Rotation paths and how fast each direction turns (degrees each step)
Each turn is a multiple of 5 degrees from 10 to 175, or 0.
Each row of a path follows its step; steps can be skipped.
Path 1:
step 1: -7.5  13.2  -16.2  -26.9  -13.7  5.9  15.3  16.5  26.0  -21.7  12.9  -20.2  -16.7  -5.6  26.2  22.4  4.6  -0.6  6.7  -20.2  16.9  36.9  18.1  40.6  -5.1  -0.3  -1.1  27.2  5.0  -2.1  -16.2  -24.6  7.1  -3.8  -8.1  2.9  3.8  -14.3
step 2: 6.0  -28.0  -16.6  -39.3  -6.0  14.2  10.5  2.3  -3.5  -2.4  18.4  -11.1  -21.2  -21.7  32.9  20.9  7.6  -34.1  22.6  -5.2  10.5  31.7  -6.5  -11.8  7.0  3.8  32.0  2.6  -15.5  9.1  -10.3  21.3  10.4  -6.7  3.3  -0.8  -2.6  -6.9
step 5: 6.4  -17.7  -18.7  -32.1  -10.4  13.5  -0.5  45.9  -0.5  -17.9  2.0  -17.0  2.1  -3.8  -1.8  -12.7  -9.6  -22.8  33.8  -10.2  23.6  -9.6  -16.9  -11.0  25.4  21.2  10.0  17.3  5.1  -2.6  9.3  3.6  -0.2  18.0  25.2  25.1  7.6  -8.7
step 6: -11.8  1.5  -19.6  -18.4  -17.1  3.9  0.0  10.1  -26.2  -29.2  -22.0  -34.4  -2.1  -22.7  4.1  5.7  -27.2  6.1  -5.7  4.9  13.4  -8.3  -9.9  0.0  30.8  -15.4  6.3  25.2  -7.6  -5.6  -12.7  -3.2  -13.0  -5.1  9.7  -10.8  38.8  -31.4
step 7: 18.7  29.0  -1.7  -14.6  18.1  -5.3  -23.3  26.6  -14.4  1.3  1.9  -1.6  -45.8  -42.7  30.5  -10.1  -12.6  -4.3  13.0  -4.2  10.3  8.8  9.0  13.1  22.2  -4.6  -10.9  5.9  -5.8  -11.0  -4.7  -2.4  -3.3  -10.5  9.7  10.6  31.2  -8.3
step 9: -9.4  -7.9  -2.5  -6.0  -24.3  6.1  7.8  6.5  13.7  -13.4  17.2  -3.7  12.8  -54.7  8.9  19.8  -18.2  -13.6  -8.1  -10.5  3.1  29.7  -3.4  -3.1  42.5  -2.8  -16.4  8.4  5.2  28.1  -29.1  -7.6  5.1  -11.0  9.2  -10.0  9.1  -12.1
step 10: 13.6  16.5  -3.3  -19.6  -6.0  6.4  6.6  27.9  1.8  -10.0  17.3  -26.2  -22.6  4.0  19.3  7.8  -14.6  -14.0  21.4  -19.7  17.7  25.4  27.0  7.4  19.6  4.5  -26.8  -19.9  -12.9  8.8  -18.0  -4.0  36.1  4.2  -3.2  -20.0  1.3  -24.7
step 11: -8.2  -26.9  -15.0  -4.0  7.5  16.9  -10.2  31.2  -2.9  -20.8  3.4  -34.3  -10.3  -5.7  23.8  23.8  12.8  -16.1  18.7  -20.5  27.3  10.5  -9.6  -7.2  4.4  -40.2  11.8  -7.2  -9.8  8.3  2.0  0.1  24.3  -23.5  8.2  -14.4  -0.8  15.3
step 12: 15.7  -8.7  0.5  -33.4  -2.7  11.7  9.9  48.6  8.7  -21.7  3.7  -10.2  -9.2  -37.7  -14.2  -6.2  0.5  -10.3  -6.2  0.9  18.6  1.9  4.0  -28.6  0.0  -27.1  -4.6  25.6  -19.9  23.3  -19.9  -20.5  -7.8  -3.4  -5.4  -1.0  -11.9  5.0
step 17: 5.6  24.5  -27.6  2.5  -24.0  7.5  -12.7  11.5  1.8  -15.7  26.5  -17.0  -9.9  -4.1  5.2  6.4  8.8  -39.1  23.0  -10.9  -0.6  2.1  0.4  -18.5  15.8  -0.8  1.2  -0.6  -16.5  27.1  -20.0  -3.4  1.5  4.4  45.1  20.7  23.6  -9.4
-1.9  0.3  3.1  -1.0  9.3  2.0  -8.4  -3.6  2.4  3.5  -3.7  2.9  -10.9  -4.0  -0.4  2.4  3.6  -0.9  -2.3  8.9  -1.2  2.0  4.7  -9.7  -7.9  -8.8  3.8  -0.7  -15.7  4.9  0.0  -2.1  -4.3  -1.1  4.3  4.9  5.9  3.4 -> 80
-7.3  -3.4  -8.7  2.8  -12.8  7.9  -1.9  -7.0  1.6  -0.3  4.2  -0.9  2.0  -1.7  -8.1  -4.0  2.5  -8.2  -6.1  -2.7  3.9  -10.7  -4.1  -5.0  3.9  -5.8  5.2  -4.5  -0.8  -2.7  0.3  -6.4  -4.5  -7.3  4.7  -5.6  2.5  4.7 -> 125
2.1  0.1  1.9  3.1  2.2  3.2  6.9  -2.8  0.9  4.4  -3.6  -3.9  9.9  1.1  8.9  -3.7  -4.7  -13.4  -7.0  4.5  2.8  4.3  -7.8  0.6  -3.5  3.3  -5.3  -5.7  -6.1  -3.2  -7.6  -4.6  9.4  3.2  -1.4  6.1  6.0  7.4 -> 55
-2.6  -1.6  -2.4  4.8  3.5  -4.2  5.5  5.2  4.8  0.2  -2.5  -0.8  2.0  10.5  -7.8  1.4  2.3  2.1  6.7  3.3  -1.0  2.7  -0.5  -13.5  6.8  1.6  -5.7  -4.9  -1.4  3.7  -2.6  0.6  11.9  -11.7  10.4  0.4  -2.5  -4.1 -> 55
4.7  5.8  4.0  -5.7  -5.0  -0.4  2.1  4.8  2.5  -3.5  -0.3  1.9  -1.4  8.2  -1.2  -6.1  -6.3  -1.4  -0.1  -6.9  -0.2  -10.3  17.1  -4.0  -5.3  4.5  4.4  -1.2  0.2  2.8  -6.5  -11.3  2.1  6.0  4.3  5.5  0.3  1.2 -> 155
